Each path below is one point turned by a fixed rotation once a step. After each direction that follows a path, write how fast that rotation turns it, in deg/step (0 if it stays still).
Each turn is a multiple of 5 degrees from 10 to 175, or 0.
Each row of a path follows its step; steps can be skipped.

step 3: [ 14   5  -7   0  -6  -7   6 -10 -11   7 -16 -14   6   7  -5  23  21   4
 -19  -1 -18  -1  -8  -4   7 -14  -6   3 -12  18   2 -14  -5  12 -12   0
  -6 -21  22 -10  17   3   0   8 -15  10   7  10 -11   3  13  -7  -2   1
  -9  -6 -12]
step 4: [ -9   0  -1   8 -15  -7  -7  10  -1   4  -3 -12   0  22  -4  -8   9   7
  -6   5 -17   0 -15  -2  25 -11 -12  24  -3  10  -6 -20  -2  -5  -4  -5
  -1 -20   1 -11 -11   2   8  -9 -20   3  20  -4   6  -7   1   6  -3 -16
  16  -5  21]
step 6: [ 12   7  10  -3  -7   9  -7   0   2 -10  -8   4 -14 -22 -29  13  10  13
 -21  -3   5   5  -5   4   2  -8  -5 -13  -6  -6  18  -6  -8 -16  -8  -7
  -8  -2   4 -21  -2 -15  -9   4   9  10  -2 -23 -15  -2   2 -10  -6   2
   1   2  24]
step 7: [ 16 -13  11  -4 -14  -7  -5   1   0   3 -29   5  -2 -24   9   4 -11  10
 -15   6  10  -1  -7  -9   4 -22 -23   7  -4  -3   6  10  -3 -13 -21  11
 -11  -1   7 -21   3   8  17   1  -1  -4   6   1  -2   2  -1   9 -11 -15
  -8   7   7]
step 8: [ -2   0  35 -13   0 -10  17  15   1   9 -11  -7 -11  16  -8  10   0  15
   6   5  14   4 -11  -8   7 -22   0   9  -5  18  -9  13  -8  -4 -12   5
  14   6   9  -7  -5   0   0 -10  -4 -14   8  12   8   2   2  -8 -10  -2
  -6  23   5]
step 10: [  4  15   4  -7 -10  -1 -19  10 -15  -8   2   4   6 -10   2  -6  -7  17
   3  -4  -7 -20  -9   8   8  19   4  -1  -9  13   3 -17 -15  -3  -2  14
  -9 -15   8 -26 -25   1  -2  -2  -9   9  -6  -8  -5   9  -6   8 -11   6
 -16  21  -8]
step 11: [  8  18   2  -9   7  -5   2   7  13   3   3   1   6  -3   4  12   5   9
  -9  -1  -6 -22   0  -1   4 -18   3   0  -6  17   4 -16  15   7 -17  -2
  -5 -12  12 -32  24   9  -4 -18 -13  -1  -7   0 -17   1  -5  13 -10   9
   5  12 -16]
step 12: [ -6  21   7  11  -8 -21  15  17  11  12  -7 -11  14  13  -6  -2  14  11
 -14 -16  -8   0   7  -1  16  -7 -15  15  -6  -8   7 -16  10   7  -9 -10
  -9  -5 -13 -19   2   4  -6  -6   1  -5   6   5  -3   7  24  -6 -14 -10
   3   3  12]
Directions:
[ 3  3  3 -1  2  5  0  0 -3 -3 -1  5 -1  3 -1  4  0 -1  2 -3  3  2  4 -1
  2  4  0  0  0 -7 -3 -3  1  2  3 -1 -2  6  2 -4 -4 -8 -2  3 -1  2  1  5
  0  0  7  0  1 -1  1 -1 -1]
100
[ 1 -1  2 -3 -5  2  1 -4  1 -4 -2  0  1  3 -4 -4  2 -4 -3  6 -2 -1 -4 -3
 -2 -3 -3  1  0 -2  6 -4  7 -2  1 -4 -5  0 -1  2  0 -4  2  0  2  0  1  1
  2  2 -3 -5  4 -1  2  0  1]
40

step 0: [  4 -10  11   9  -5   8 -11 -16  -9  12   1   4  -5   6   0 -14  -6  -8
   5 -10   7  -3  -5   5 -17  -7   1  -9   4  10  16  -6  -4 -25  10 -14
  -1 -11 -28  -4  -1   3  21   3   3  -6  -7 -23 -24  -7   8   9  -8   5
 -11   9 -11]
step 2: [-18  14   4 -16   0   8 -18 -13 -18   5  -2 -16 -15   4 -12 -14 -21  17
   6  21   1  -2   7  -2   4  -3  18  -8  10  -2  -2  10  -5 -10   5 -12
 -12   4 -15   1  20   3   5  -9  -1  -3 -11   0  -6   1  15  -7   6 -10
  20   1   0]
step 3: [ -8   2   4  12   0   3 -16  20   5  -8   5  -4   6   3   5   5   6  10
   3  -2  -9  29   4  15  -9  -1  -1   1   6  24  12  13   4   4 -11 -17
  -7  22  -1  14   3 -20  -7   1   4  -7  13  17   0  -6  -9 -10   3   6
  24  12  -3]
step 6: [  2   4  13  16   9 -21  -1  -5 -11  11   3  18  14  -5   6   0 -11  -8
  -9  22  -2   1  -8  -6   1  -7 -13   6  -1   6 -18  -9  -5   1  -1 -14
 -14 -19 -21 -18 -13  -6  12  22  -9   5  -4 -16   1 -11  -9 -15   3   1
  -5  -1   6]
step 7: [ -7  10  13  -6   0 -15   8   1 -10  16  -5  21 -14   9  -1   4  30  -4
  -8  -5  11   8   3   3  -1  -5  27 -16 -25   1  -3  14  -6 -10  -2   4
  -3   9   2   2  -4  -8   4   8 -20   6   6  -5 -14   1   7   4  -2  13
 -17  -5  10]
step 9: [ -7  11   1  20 -11  -7   8   7 -10  -2  -3 -17   3   3  -5 -32  16   2
  -2  -6  -1  -9  17  -5 -15  -4  -9 -13 -11  15  16  10  14  -9  -3  -1
   5  11 -16  19  -2   1   0  -5 -16 -20  -1  11 -21  -2   6  -1   3  -5
  -3   0   1]
step 10: [  9  -7  15  -2  -3  18 -16  -2  -6  -9   6   4  -7  11  10 -23 -19   5
  14   0  12   2  -3  -5  -7   2   2  -2   8   4  11   7 -11  -4 -13  -1
  10   0 -11  30  15  -4  20   5  16   4  -5 -23  -4  -5 -15  11   2   0
  -1   8 -13]
step 11: [  6  -4   6 -18 -10 -30 -20   2 -10   6  11 -16   8 -13  -4  -2  -3  19
   6 -12   2   2   7   2  15   4   6   1  10   8  17  -7   7  -4 -10  -4
  16  18 -19  -4  10   1   5  -5   8 -11  -7  12   0 -20   8 -10  12   7
   1   2  14]
Directions:
[-2  1  1 -2 -3 -3  1  2  4 -2 -1  0  4 -5  4  2 -3 -3 -5  2  0 -1  0  1
  0  5  4  0  1 -4  2  6  0  1 -1 -2 -6  0 -3 -4 -3 -3  3 -6  0  6  0  4
  5  2 -3  1  0  2  0  4 -2]
40
[ 4 -8 -2  2  2  2 -1  1 -2  2 -3 -1 -4  0  3 -3 -5 -2  1  5  0  1 -4 -3
  0 -3  1  2  0 -1  0 -2  2  3  2  3 -5 -3 -3  1  3 -3  0 -2 -1  6 -6  0
  1 -5  5 -3 -2 -2 -1 -2  0]
170
[ 3  1  1 -6 -4  3  2 -1 -2  1  2 -5 -4 -4 -1  6  0  1 -1  1  3 -2 -2 -3
  3 -2  5 -2 -1  1  1 -6  1 -1 -4  0  7  5  2  0 -3  4 -2 -3  3  6 -3  3
  3 -1  1 -2  1  1 -5 -2 -1]
110
[-2  3  1  1  4 -1 -7  1  3  1 -7 -2  1 -3  3  1 -1  3 -4 -2  4  2 -1  1
  5 -3 -6  2 -2  5 -3 -4  1  3 -3  4  2 -1  1  1  4  0  3 -3 -3  1  0 -3
  2  4 -5 -1 -3  1 -1  4 -3]
155

step 1: [-20  -9  14  16  21   3   3   3  -3   3  12   1   4  15 -21  15  26  -8
   5  -1 -13   3  -8  10  -8  15   6  -7  -1 -10 -11 -11  10 -12  -8  -3
  -2 -12  10   4  14  -4 -12  10   5 -11  -4 -18  10  -4  10  -6  -3   2
   0   1  14]
step 2: [ -7  -8  16  16   8  -7   3 -19  -1 -20  16  -9  21  15 -20   7   2  14
   1  -7  -3   1 -11  11  -3   4   6   4  -2 -25  -4   0 -15  -9   0   6
   3   5   7 -10   1   4 -13  -1   9 -22  12   0  -5   3   6 -16  -9 -12
  -6  -4  -8]
step 6: [-11  -1   1   6   3  -7  11 -18  -4   1   2   9  -3   6  13   4  17   6
  -4  -2  -5  -7  -9  -1  -1   6  -4  16 -18   0 -18  -1  -3  -7   5  -1
 -17  -2  30   3   2  -1 -16  -9  28 -17   6 -11  13   7  -8   6 -12  10
  -4   5  21]
step 8: [ -8 -10  -6   5  14  -1  13 -12  -5  -6  18  -9   6  16   0   0  -8   6
   2  25  -2   2 -18   1  -5   0 -10   9   0   0 -21   1   6 -10   4 -11
  -6 -12 -11   2   5   7  -8 -10  -9 -34   4  15  -6  -9 -12   0 -10  -1
 -17 -10   8]
step 9: [-21  -1  -6  12  17 -10   2   9   5  -6   6   6  -2  15 -28  -3 -13  -8
   7  -6  11   9 -11  -8   2  -3  -7  -3   8   8 -23  -9 -11 -20   5  -1
 -11  -6   9  10  -1  16 -13 -10  -8  -7  -7  -6   1  -7 -19 -11  -6   8
 -11   4   4]
step 10: [-14  -8   9  16  13  -1 -10   2  -1   1  28 -13  16  -8 -12  15   3   4
  10  -6  10  -6 -13   6   7  11  22   2  -5  16 -24  -5 -10  -1   7  -4
  -2  -6   6  11   0   8  10  -2   1  -9  -4   4  14   3  -4 -12  -5  10
 -15  17   4]
step 11: [-16  11   7  23  11 -24  24 -13  -5 -13  17   5  17  -2  -3   1   9   2
   5  -6  10   7  -7  12   4  -1   9  15  -8 -15 -19  -7   3  -1   1  -1
  -7 -11   3   4  15  18  -1   9   7  11  -3   6   5  17   3  -6   4   8
   2   3   9]
step 12: [ -6  -8  -2  14  18   0  10  -7   3 -15  14  -3  -3  13  -3  -4 -11  23
   3   4  -5  12  15  12   8   2   5  13 -13  -9  -2 -10 -15  -2   0  -4
   6   2  14   8  21   0  -2  -4  18  -5   2  11   9  13 -17 -10   3 -12
   2  14  24]
Directions:
[ 2  0 -1  4 -4 -3  5  1 -4  1 -2 -3 -1  2  4  1  3 -6  0  4 -5  0 -1  3
 -1  0 -1  5  3  1 -5  0  3 -1  0  1  0 -5 -6 -3 -4  1  1  3  2  3  2  2
  0 -2  0  2 -3  6 -1  2  2]
140
[-3  1  4  0 -1  3 -3  2 -1  0 -3 -7 -1  3  2 -6 -1  1 -5 -2  1 -1  0 -3
 -2  3  4  0  1  0  1  4  2 -2  2 -3 -4 -1  4  0 -1  0  4 -3  1  6  4 -4
  0  4 -6 -5 -3  3 -4  1 -1]
110
[ 4 -2  3  6  1  4 -6  4  1  4 -2  0 -5  3 -2  1 -1 -1  1 -1 -2  7  4  0
  1 -2  0  0 -5  0  0 -3 -4 -4 -2 -3 -4  0  1 -1 -2  1  3  2  4  1 -2 -2
  0 -6  3  0  1 -3 -2  4  5]
130
[ 4  0  1  0  3  1  3 -6  3  0 -3  0  3  7  2 -4 -3  0  2  2  1  1  5  1
 -1 -1 -1  2 -3  0  2  1 -2 -1 -1 -3  1 -2 -2 -3  4 -2  5 -1 -3  0  0  7
 -7  1 -5  0  4  2  2 -3  1]
80
[-2  0 -6  1  0  1 -4  2  7 -1  0  2  4  1  9  0  0  0 -4 -1 -2 -1 -2 -6
  0 -2 -4 -3 -3  0 -1 -2  3  1  1 -2 -2  1  0  1 -3  5  0  2  0 -5 -1  0
 -3 -1 -2  4  2  5 -5  1  0]
35
[ 6  1 -3  8  1  0  2  7  2 -1  2 -1 -1 -1 -3 -5  3  3 -1 -2 -1  0 -3 -5
  1  1  5  1 -2  0 -1 -2 -1  2  0  2  5  2 -1 -2  5  1  1 -3  5  3 -1  1
 -3  4  2  3 -1  2  0 -3 -3]
45
[ 2 -2  1  0  4  1 -3 -2 -3 -5  1  0 -1  5 -4  0  1 -5  0 -2  2  8 -3 -1
 -2 -1  2 -4  6  1  1  4  3  0  3  0  6 -3  3  0 -6 -1  0 -3 -1 -4  2  2
 -3  0  4  2  0  2 -5 -2  0]
55

step 0: [-12  20  -3   4 -17 -14  -8   0  17   9   5 -10   5  -7 -13  15 -10  18
  -7  -4   3   6  10  -9  19  13   7  10   7   6   7  12  14   6   2  -9
   0  27   2  -4  -3 -13   0   8   4  -9 -22   1  -8  -3  -4   6  12  -1
 -20 -11  -2]
step 4: [  3  11  -8  -6   4  -1  20   8  -5   5   0   1  -8  18  -9   3 -12   5
 -19 -19  -4  -3  19  -9  18   4 -14   7  -5  -2 -12  -2 -11  14 -19 -10
 -16 -10  -2 -29   5   2   1  -1   0  10   8  -1   3  10  -3  -3 -14  16
  -4  -9  17]
step 5: [ 10  -6  18  -1   3   7 -17 -27  17   5   2   4   4  -5   4  13  -9   8
  10   6 -17 -14   6   5  -5   7 -25 -11  15   0   7  -7 -10 -12   6 -14
  -1   1 -12  17  -8  -3  10   8   2   1   9  10 -15  24   0   8  -4  -5
  11   1  -1]
step 6: [  2 -15 -19  12 -18  16   9  15 -13 -13   5  -9   1   7  -6  -5  -7 -17
   4  11  13  18  -3  -8  11   3   6  -9  11   4  21  18  -7 -22   8   5
   7   4 -17  -5  21   1   6   1   4   9  -1  -2 -14  -2 -16  -4   0   1
   8  -2   2]
step 7: [ -1  -2  28   2  10 -10   6   5  10  -3  -3  17  -9 -13   4 -18   9  13
  -5 -10   5  -1  10  -2  13 -20 -13  -5 -23   8 -12   3  -9   4   0  12
 -10 -12  -1  -8  13  -3  11  -7 -12   5  13 -24  -6   2  -7  -8   7  -5
   1  -8  18]
step 8: [ -3  26  -3   7  -6  -1  -2 -24   8 -20   0  -3  -8  10   4  21  -4   5
   4  -5 -16 -20   3   7   5   3   6 -14   6 -14  11 -16   1   0   0 -12
 -19  -5  -3  -3  11  -1  -2   9   8  -1 -25  10  -8   1 -12 -12  16 -13
   1   0   2]
step 9: [-10   4  14  -8  -6  10 -10  11  -2  12 -10  -6   8  25  -8 -12   0 -15
   2  15  -6 -10   3  -7  11   4  16  -4  -5  18   6  10   2  -7   9   1
   2  17 -11  -8 -19   1  22 -14  12  10   8  -6  -9   6 -18  -1  -6   4
   2   7 -19]
step 11: [-10   9   8  20   3 -11  -3  21  16 -19  -2  12  16  -3  15  12  13  -5
  -2  -9 -12 -13  -2   6 -16  21   1  -3   7 -11  -6   4   9  -9  -9  11
  -1  10 -12  -7   4   0   4   3 -17 -15 -15  -8  -7  -6  -7   2  23   3
  -5   6  -1]
Directions:
[ 3  0 -1 -1  0 -5  3  2  4  1  3  0  4 -3 -4  2  3  3  3 -3  2 -2  0  2
 -5  1 -3  3 -1 -2  1  5 -1  1 -3  0 -3  0  3 -4  1  0 -3 -2  0  1  1 -2
 -4 -4 -5 -6  1  0 -6 -6  0]
100
[-5  0  0 -1  0  0  2  1  1 -6  4  3  0 -1 -2  4 -1  0  0 -2 -1 -3 -7  2
 -1  3  0  1  0  0  0  1  0  0  4  0  5 -1 -1  0 -4 -7  6  5  1 -2 -1  7
 -3 -3 -3  3 -2 -5  0 -2  0]
125
[ 1  5 -2 -1 -4  3 -2  3 -1  5  1 -2  4 -4 -2 -1 -3 -1  1  6 -2  0  2  5
 -6  1  3 -2 -1 -2  2 -1  6  1 -2 -1  0  2 -7 -3  6 -1  3  4 -2  0 -3 -2
  0  1  0  5  2 -3  0 -1  0]
130
[ 3 -3  1  0 -1 -4  0 -1 -4 -4  2 -4  1  5  6  2 -1 -1  2  1  0 -2  7  3
  4  0 -1  1  2  3  6  4  2 -1  0  1  5  3  0  1 -1  1  2  3  1 -2 -4 -5
  2 -4 -1  2 -1  0 -4 -3 -6]
125

step 1: [ 20   8  12  -2  20 -15   0   3  12 -11 -12  -8   1   7   0  -5  12  14
  10   4 -16  12   0   3 -11   5  25  10 -17   8  -7   7   5  -6   1  10
   7   9  -8  -9  14  -7  -8  -5   5  14   8 -12  25 -10  -6  -9  18  12
  -3  -4   5]
step 2: [ 11  -7   7 -26  -3 -16   2  -5  -3  16  -2   9  13  -7   7   1  -9  -6
  -5  -5 -24   9  -5   1   6 -11   3  13 -18   0  13   9  -1  -5  -6  25
  14 -10  -4  14  -4  -4  -6  -5  21  13   6 -11  14  -8 -15  14  -1  -1
  -9 -10  -3]
step 5: [ 20   2  -5   6   3   4  11 -10 -23  -6 -10   6  -4   4  13   9  -9  11
  -1 -12   7  12  -9   5   0  11  -8  18 -13  -8  -6  15   6 -16   5  17
  13 -13 -13   8  -6  -3 -21   3  14   3  -9 -22  -6  -7  -2   4  -3 -11
 -17   0  11]
step 7: [ -8   0   6 -10  -3 -10  15  -5 -13  -6  -3  -1  12   4  -4  -7  -9  29
  -4  -3 -22  -2   4  -4  -6  11  11   4   2  -2   9  -1  -6  11  -9  -9
  -6   7  13  16 -17  -1   4  -8  21 -16 -16 -13  13  16   5   1  -1  18
 -18 -12  10]
step 8: [ 25   4  -1   3  13   1  34  -7 -12 -10  -4   3  -3  16   1   3  -7   4
   6  -1 -17   3 -10 -12  13  18   6  25   7  -4  -1   8   3   5  -3  -4
  -5  -4   5  -3  -3   0  14  -5  12   6 -15  -8  -1 -16   9   2  -2   5
  15  -1  22]
step 9: [ 10  -1   9   3   1 -11  24   5   6  26   9  -7 -13   0  -3   3   2  -2
  18  -8 -10  -4   4  -9   3   9 -10  13 -11  12  12  22  15  -5  -8  -7
  -2  17  -1   1 -10 -16  -4 -17  13   7  13  -9  -1  -6  -3 -19  12 -15
  -5  -1  10]
step 11: [  9   6 -17   6  15   5  13   0 -28   0  -2   8   8  10 -20 -11 -21  -3
   5   6  -4 -10 -14  11   6  -2  19   8  -7  17   9   1  14   5   5   8
   2   5   6  -5  -2   1  15  -9  -8  -3  13 -10   8  -6  -3  13   8   6
   4 -26   8]
step 12: [ 12   7  -6  -8  -6   0   5   1  -9   9  -2  -5  -2   1  -7  -4   0  13
   6   9  31   1   5  11  12   0   0  17 -18   6  18   1  -7  14 -14   5
  10   9  15   3 -11  -9  -5 -16  10   5   3 -18  14  -9   4 -20  -6  -7
   1 -20  19]
Directions:
[ 0  0  0  2  0 -4  1 -1 -2 -2 -3 -2  0 -3  2 -3  1  0  6 -7 -3 -3  0 -1
  4  3 -4  2  4 -3 -8  0 -2  1 -1 -2 -1  2  1  3 -4  3  0 -2 -2 -2 -5 -3
 -7  4  2  0  2  0 -2  1 -2]
35
[-1  2 -5  4 -5 -2 -2  7 -3 -3 -4 -2  1 -1 -6 -1 -3  2  2 -2  3  1  3  0
 -2 -4 -1  3 -4  2 -2 -4 -3 -1  0  3 -1  2 -2  0  6 -1 -4  0  1 -4 -2 -1
 -1 -1  2  1 -4  6 -1 -1  5]
60
[ 1  3  4 -1  1 -5 -1  1  0  3  3  0  9  3 -3  2  0  4  2 -5 -3 -1  1  1
  2 -1  1 -2 -1  3 -1 -3  1 -2  0 -2  3 -1 -4  0  0  3  5 -4  2  5  7  1
 -5 -7  1 -2 -1  1  3  1 -2]
45
